Here are some points, one per row:
[ 1.6  0.2  0.2  0.6 -0.3  1.1 -0.5 -0.5 -0.3  1.5  0.1 -1.3  0.  -0.5
 -0.6  0.1 -0.5 -2.5  0.1  2.3 -0.5  1.   0.1 -0.3]
[-1.1  0.  -1.5 -1.  -0.3 -1.9 -0.6  1.6  0.7 -0.4 -2.1 -0.6  0.6  1.4
 -0.3 -1.8 -1.2  0.7  0.9  0.7  0.  -1.2  0.6  1.1]
[ 1.6  0.2  0.2  1.9  0.6 -1.8 -0.6 -2.2  1.  -0.3 -0.8  0.   2.   0.
  1.9  0.5 -0.1  1.6  0.6 -0.2  1.3  1.9  0.   0.6]
[-0.5 -0.7  0.1 -0.6  0.4 -0.4 -0.1 -1.6 -0.2 -0.1 -0.2 -0.7  0.8 -1.
 -0.8  0.   1.2  0.8  0.6 -1.5 -0.4 -1.5  0.   0.4]
[-0.4 -0.4  0.2 -0.5  0.2 -0.1  2.  -2.7  1.  -0.4 -1.3 -1.7 -1.1  0.3
  0.8  0.6  0.2  0.   0.6 -0.4 -2.   0.3 -1.2 -0.3]
[-1.7 -0.5  0.   0.5  0.2 -1.8  1.4  0.4  1.2 -0.3 -0.2 -2.6 -1.4  0.3
  1.5 -1.5  1.3  0.2  1.9  0.4 -1.4 -0.3 -0.8 -0.5]
[ 0.3 -1.  -1.7 -0.2  1.5  0.8  0.4  0.9  0.2  1.8 -0.7  1.9  1.6 -0.2
 -0.4 -0.9  0.7  2.5 -0.1  1.1 -0.6  2.  -0.7  0.5]
[ 1.3 -0.8 -0.8 -0.9  0.7 -0.6  1.3  0.2  0.   0.8 -0.2 -0.4  1.4  0.7
 -1.6  1.7 -0.7  0.4  0.7  0.2 -0.7  0.  -0.5  2.5]
[-0.1  0.6  1.5  0.6  0.9  1.1 -0.5 -0.4 -1.6 -0.5 -0.4  0.   1.1  1.
  1.1  1.6  1.1  0.7  0.1  0.4  0.1  0.3 -0.2  1. ]
[ 1.2  1.  -1.   1.   0.5  0.3 -1.5  1.2 -0.2 -1.1 -0.7 -0.1  0.2  1.5
 -0.6  1.2  1.   1.2 -0.2  1.  -0.4 -0.3 -0.5 -0.6]
[-0.7  0.9  1.3 -0.4 -1.2  0.1  0.3 -0.7 -0.8 -0.6  0.4  0.3 -1.  -1.
 -0.1 -0.2 -0.4 -2.   0.2 -0.4  0.8 -1.2  0.5 -0.8]
[-0.2 -1.9  0.3 -0.6 -0.5 -1.1  0.2  1.7  2.2 -1.4 -0.9 -0.1  2.   1.2
  0.4  0.7  1.9  1.3 -1.9  0.3  1.1  0.3 -0.6  2.1]
[ 0.9 -1.5 -0.3  1.6 -1.3  1.4  0.8  0.7 -0.6  1.4  0.1  0.1  0.3 -0.5
 -0.1  0.6 -0.6  0.7 -0.5 -0.1  0.9 -0.1  0.8  1.5]
[-0.6 -1.2  1.6 -0.6 -0.7  1.2 -0.1 -1.3 -0.8 -0.3 -0.6 -0.2  0.   0.
  0.4 -2.1 -1.   0.  -1.1  1.1 -1.5 -0.4  1.6 -1.6]
[ 0.2  1.2  2.2 -1.4  0.1  0.4 -1.7  0.6  0.7  1.2 -0.7  0.7 -1.6  0.1
  0.1 -1.3 -1.1 -1.1 -1.1 -0.6  0.6  1.4 -1.   0.9]
[-0.4 -1.3  0.4 -0.7  0.1  1.9 -1.6  0.9  0.7 -0.6  1.2  0.5 -1.   1.2
  0.2  0.3  0.7 -2.4  0.8 -0.9  0.2  0.1  1.1 -1. ]
[-0.7 -1.1 -0.1  1.   1.3 -1.2  1.2  0.5  1.   1.9 -0.5  2.  -0.3 -0.7
  0.   0.6 -0.2  1.  -1.3 -2.1 -0.5  1.6  0.6  0.3]
[-1.   0.7 -1.2 -1.3 -1.5  0.1  1.6 -0.4  0.   1.1 -0.1 -0.4  0.   1.3
 -0.3  1.1  0.   0.3  0.  -1.4  1.   0.3  0.1 -2.2]
[-1.2 -1.2 -0.8  0.7 -0.6  0.8  1.2 -0.6  0.5 -1.7 -0.2  1.  -1.3 -0.7
 -0.6 -1.2 -1.7  0.4  0.1 -0.9  1.4  0.  -1.1  0.4]
[-1.5  0.3  1.5 -0.5  1.2 -0.5 -1.  -1.3 -1.   0.7  0.1  1.2  0.3  0.1
  1.7 -0.2  0.6 -0.3 -0.3  0.4  0.7  1.1 -0.3 -0.2]
[ 0.5  0.5  0.4  1.4  0.6  0.8 -1.8 -1.   0.9 -0.5  0.1 -0.5  0.4 -0.9
 -1.7  0.4 -2.2  0.   0.7  0.7  0.4  2.6 -0.1  0.1]
[-1.5  0.9 -1.7  0.6 -0.9  0.6 -1.5  1.4  0.7  1.  -1.9 -0.8 -0.7 -1.1
  0.7 -0.1  0.6 -1.  -0.3  0.   0.3 -0.4  0.  -1.1]
[ 1.1  1.6 -0.5  0.  -0.7  0.8  0.  -0.9 -1.6 -1.3  0.9  0.8 -0.1  0.6
  0.   0.6  0.2 -1.   0.6 -0.8  0.5  0.3 -0.7 -0.1]
[ 0.5 -0.3  0.7  0.7  0.9  2.6  1.4  0.3  1.  -1.2 -0.8  0.9 -1.6 -1.5
 -0.7  0.5  1.  -0.3 -1.   2.1  1.8 -0.1  0.9 -1.3]
[-0.8 -0.2 -0.1  1.6  1.1 -0.6 -1.2  0.8  0.6  0.7  0.8 -0.1 -0.7  1.4
  0.7 -0.6  0.9  0.3 -0.7  0.7 -0.1 -1.  -1.3  1.3]
[ 1.7  0.8  1.1  0.6  0.   0.1 -0.3  0.   0.6  0.5 -0.9 -0.6 -0.8 -0.2
 -1.3  0.3  0.8  0.  -0.4  0.6  1.6 -0.2 -0.2 -0.2]
[-1.2 -0.6  0.5 -0.6 -0.3  0.9  0.3 -0.5  0.4  0.7  1.3 -0.1  0.9  0.3
  0.5  1.9 -2.7 -0.3 -0.6  1.7  1.5 -0.7  0.9  0.5]
[ 0.7  1.6 -0.6 -2.7 -0.3  0.9 -0.6 -0.6  0.9 -0.6  2.4 -0.2 -2.5 -0.7
  1.2 -0.4  0.9  1.5 -2.3  1.4 -0.5  1.   0.  -0.1]
[ 0.2  1.  -3.3  0.5  0.7 -0.5  0.1  0.8 -1.5 -2.1 -1.1  0.5  0.  -0.6
  0.5  0.4 -0.2 -0.2  1.  -0.3 -2.4 -0.7 -0.5  2.7]
[-2.2  0.6  0.1  0.7  0.4  2.6 -0.4  0.   0.1 -0.3  0.8 -0.8  0.1 -0.5
 -0.6 -0.9  0.2  0.6 -0.5  0.2 -1.6 -1.7 -1.4  0.7]
[-0.3 -1.5  0.1  0.2  0.1  0.8  0.4  1.3  0.6  0.7  1.1  0.7 -0.8 -0.6
 -0.4 -0.2  1.9  0.   0.3  1.5 -0.5  0.3 -0.5  0.8]
[-0.3  0.4  2.   0.7  0.  -0.3  0.2 -0.1  0.1  0.6  0.8 -0.1 -0.5  0.7
 -0.7  1.7 -1.4 -1.  -0.5 -1.2 -0.5 -0.6 -1.7 -2.4]
[ 1.5  0.9  0.2  0.2 -0.4  1.7 -0.9 -1.9  2.8 -1.3  0.8 -0.6  1.8  1.8
 -0.7  0.5 -0.4  0.1 -1.1 -1.1 -0.6 -0.3  0.7  0.7]
[ 1.5  1.2  1.4 -1.2  0.8 -1.1  0.3  0.2 -1.8  0.2 -0.8  0.2  1.2  0.8
 -0.9 -1.  -0.7  0.1 -0.9  1.3 -1.1 -1.   0.4  0.6]
[ 0.3 -1.2  1.3  0.5 -1.8  1.3  0.8  0.9 -2.6 -0.7  0.8 -2.   0.8  0.4
  1.6  0.1 -1.9 -0.7  0.  -0.7  0.4  2.6 -0.6 -0.3]
[ 0.5 -0.5  1.7 -0.4 -0.1 -1.2  0.5 -0.6  1.2  0.5  0.7  0.2  1.4  0.4
  0.5 -0.3 -1.  -0.4 -0.8 -0.3  0.8 -0.4  1.1 -0.5]
[ 1.4  0.5 -0.9  0.5 -0.5  0.9 -0.6  1.  -0.3 -0.9  2.1  0.8  0.9 -0.8
  0.  -0.1 -2.1 -1.  -0.9 -0.1 -1.7  1.7  0.   1.3]
[-0.7 -1.2 -0.2  1.2 -1.   0.5  0.2 -1.4 -0.3  0.4  0.7  2.1 -0.7  1.2
 -1.1  0.6 -1.6  0.2 -0.7  0.  -1.3  0.1 -1.1  0. ]
[-0.1  1.3 -1.7 -0.7 -1.  -0.6  0.3 -1.9  0.8  1.1 -0.3  1.1  0.8 -0.4
 -1.2 -0.9  1.3 -0.3 -1.1  0.5  1.1 -0.9 -1.6 -0.8]
[ 0.5  1.1  0.9  1.2  1.9  0.4  1.5 -0.8  0.4  0.1  2.4  0.3  0.9 -0.2
  1.5  0.1 -1.5 -2.9  1.1  0.9  1.7 -0.8  2.3 -0.2]
[-0.2 -0.3 -1.9  0.5  1.6 -2.1 -0.8 -0.4 -0.5  0.1  0.3 -1.1 -0.3  0.4
  0.2 -1.2  0.4  2.1 -0.8  0.3  0.  -0.1 -0.2 -0.8]
[ 3.  -1.9  0.3  0.4 -0.8  0.   0.2 -1.4  0.8  0.8  1.3  0.1  0.  -0.2
  0.4 -0.3 -1.3 -1.2  0.8 -0.6 -0.4 -0.5  2.2  0.8]
[ 0.6  0.3 -1.3  0.6  1.8 -0.2  1.5  1.6 -1.6 -2.1 -1.5  0.1 -0.9  1.3
  1.  -2.6  1.6 -0.1 -0.8 -0.5  0.4 -0.2  0.4 -2. ]
[ 0.7 -1.6  0.5 -1.  -1.6  0.3  1.6  1.  -1.   0.9  0.1 -0.3  1.6  0.9
  0.5 -0.8 -0.5  0.8  1.1  1.   0.2 -1.1  0.  -0.8]
[-0.7 -0.4 -2.3 -1.1 -0.1 -1.2  0.8 -0.6  0.1 -1.1  0.1  0.8 -0.1  1.8
 -0.5 -0.5 -0.9 -1.5 -0.1  0.5 -1.   1.9 -0.5  1.7]
[ 0.6 -0.3 -0.3  0.3 -0.4  0.8  0.5 -1.   0.3 -1.7  0.6 -1.1  0.4 -0.5
 -1.3 -0.9 -1.6  0.5 -0.9  0.1  1.   0.   1.3  1.5]
[-0.9 -0.1 -0.5 -0.8  1.6  0.8  1.6  0.8  1.8  0.4  0.2  0.  -1.   0.2
 -1.2  1.6 -1.1  2.3  1.6  0.4  0.2 -0.3 -0.7  0. ]
[ 0.5 -0.3  1.5 -0.1  0.9 -0.6  0.5  1.3 -1.2  0.   0.3 -0.1  3.4  0.9
 -2.   1.1 -2.2  0.  -0.7  0.4  0.  -0.2 -0.2 -0.1]
[-0.5  1.1 -1.7 -1.4  0.1  0.3 -0.5  0.1 -0.9  1.1  1.  -1.2 -1.6  1.7
  2.2  0.6  0.5  1.4  1.  -0.2  0.4 -0.5  0.4  0.5]
[ 0.2 -0.3 -0.2 -1.1 -0.2  0.  -0.5  0.7 -1.2 -0.2  1.2 -1.3  0.9 -1.1
  0.8 -1.2  0.5 -1.3  2.2 -1.1 -0.5  0.1 -1.  -3.1]
[-0.5 -0.1  0.5  0.7 -0.1 -1.5 -1.   0.8 -0.2  1.8  0.1 -0.2 -2.6  0.5
  0.5 -0.2  0.7  0.6  0.9 -0.9 -0.8  0.5  1.7 -0.3]
[ 1.2  0.3 -0.1 -1.2  1.9  0.7 -0.5  0.7 -1.1  0.5 -2.4  0.6 -0.3 -0.8
 -0.1  0.4  0.4  1.   0.6 -0.1  1.5  0.1 -2.2  2. ]
[ 0.1  0.7  0.6 -0.8 -1.3 -0.1 -1.3  0.7 -0.5  0.3  0.2  0.  -0.2  1.
 -0.6 -1.4  0.8  0.   2.6 -1.3  1.6 -0.7  0.   0.2]
[-0.5 -0.7 -0.7 -1.4 -1.  -2.  -0.8 -1.4 -1.8  0.3  0.9  1.3 -1.4  0.1
  0.9  0.1  0.5  0.2  0.8  0.7  1.9 -0.4  0.1 -0.9]
Along one direction, these points spread out more than along any other. Take the direction at right angles to it along which they spread out most. Go by this last direction. For each point below, how far along it does it lie, from 0 to 99? The average is 50, and the first point in the table lies past the average. One standard deviation of the points above along it is 16.
[ 1.1  0.4  1.8  0.3 -2.2 -0.5  1.7  0.6 -1.4 -1.3  0.6 -1.2 -0.7 -1.2
 -1.2 -1.3  1.5  0.2  0.7 -0.5 -0.3  0.4  0.7 -0.4] 67
[-1.7 -1.2  0.7  1.3  0.1 -0.1  0.  -0.7 -1.9  0.  -0.7  0.6 -0.6 -0.5
  0.4 -0.1  1.6  0.5  0.9 -1.3  0.7  0.   0.2  0. ] 64
[-0.6  0.6 -0.3  0.9  1.4  0.1  0.  -1.2  1.6  1.5 -1.9  0.9  0.6  0.7
  0.1 -0.2  0.4  0.1  0.1  0.2 -0.8 -1.  -1.6  1.1] 36
[ 1.3 -1.  -0.9 -1.6  0.6 -0.9 -1.1  1.6  1.1 -2.5 -0.8  0.9  0.4 -2.3
  0.4  0.3 -0.6  0.3 -1.4 -1.1 -0.2 -1.3 -1.   0.2] 38
[ 0.4  1.2 -1.   2.  -0.9 -1.3 -0.5  1.3 -0.8  0.4 -1.6 -0.3  0.2  0.4
 -0.9  1.3  0.8  1.2 -0.6 -1.5  0.1 -1.2  0.8  0.1] 43
[-0.8  0.7  0.2  0.4 -0.8 -0.6 -2.  -0.5 -0.3 -1.2 -2.7  2.3 -1.8 -0.9
  0.4  1.3  0.1  0.6  1.5  1.6 -0.3  0.4  1.3 -1.6] 65
[-0.2  0.5 -0.3  0.  -0.6 -0.3 -0.3  1.7  0.6 -0.1  0.9  1.1  0.3 -0.9
  0.4 -0.9  0.   0.3  0.2  0.2 -1.3 -2.2 -1.1 -1. ] 59
[-0.2  0.3 -0.8 -0.6 -1.4 -0.6 -0.6  0.   0.7  1.  -0.9 -0.1 -0.7 -1.6
  0.9  1.8 -0.2 -1.7 -2.   0.9  0.2  0.6  0.3 -0.3] 56
[-2.3  2.9  0.3 -0.9 -1.1 -0.3  1.4  1.3  1.2 -0.7 -0.2  0.6  1.2 -1.4
  0.  -0.4  1.2  1.1  0.9  0.  -1.5  1.3  0.8  0.7] 49
[-1.4  1.  -0.8  0.9 -0.5  0.1 -0.2 -0.9  0.1  0.7 -0.9 -1.   1.   0.1
  0.2 -0.2  0.5 -0.6  0.  -0.6  1.2  0.7 -0.3 -1.2] 61
[-1.4  0.4  1.3  0.5  0.  -2.2 -0.3  1.   0.  -0.1  1.9 -1.2 -0.9  0.1
 -1.9 -0.2  1.5  0.1 -0.2 -0.5 -0.3  0.5 -1.1  0.4] 58
[-1.9 -1.8 -0.9 -0.3  0.9  0.3 -0.6 -0.9 -0.1 -0.3  0.6 -1.1 -1.  -1.5
 -2.1 -0.5  1.3 -1.  -0.9 -0.4  0.2 -0.6  1.6 -0.9] 67
[ 1.4 -0.3  0.8 -0.9  1.5  0.9  0.   0.7 -0.1 -0.5  0.  -1.   1.8  0.8
  0.9  1.7 -1.6 -1.9  1.2 -0.1 -1.4  0.9  1.8 -0.7] 46
[ 0.  -0.5  1.5 -0.1 -0.1  1.3 -0.5 -0.4  0.2  2.1  0.2  0.2 -0.9 -0.6
  1.3 -1.4  1.4 -0.7  0.3 -2.5 -0.6 -1.1  2.  -0.2] 77
[ 2.1 -0.2  0.6  0.1 -0.4 -1.2  0.7 -0.7 -0.4 -0.5  0.7  0.2 -0.1 -1.8
 -0.3  1.6  0.7 -0.2 -0.9  0.4  0.1 -1.  -0.7 -0.2] 47
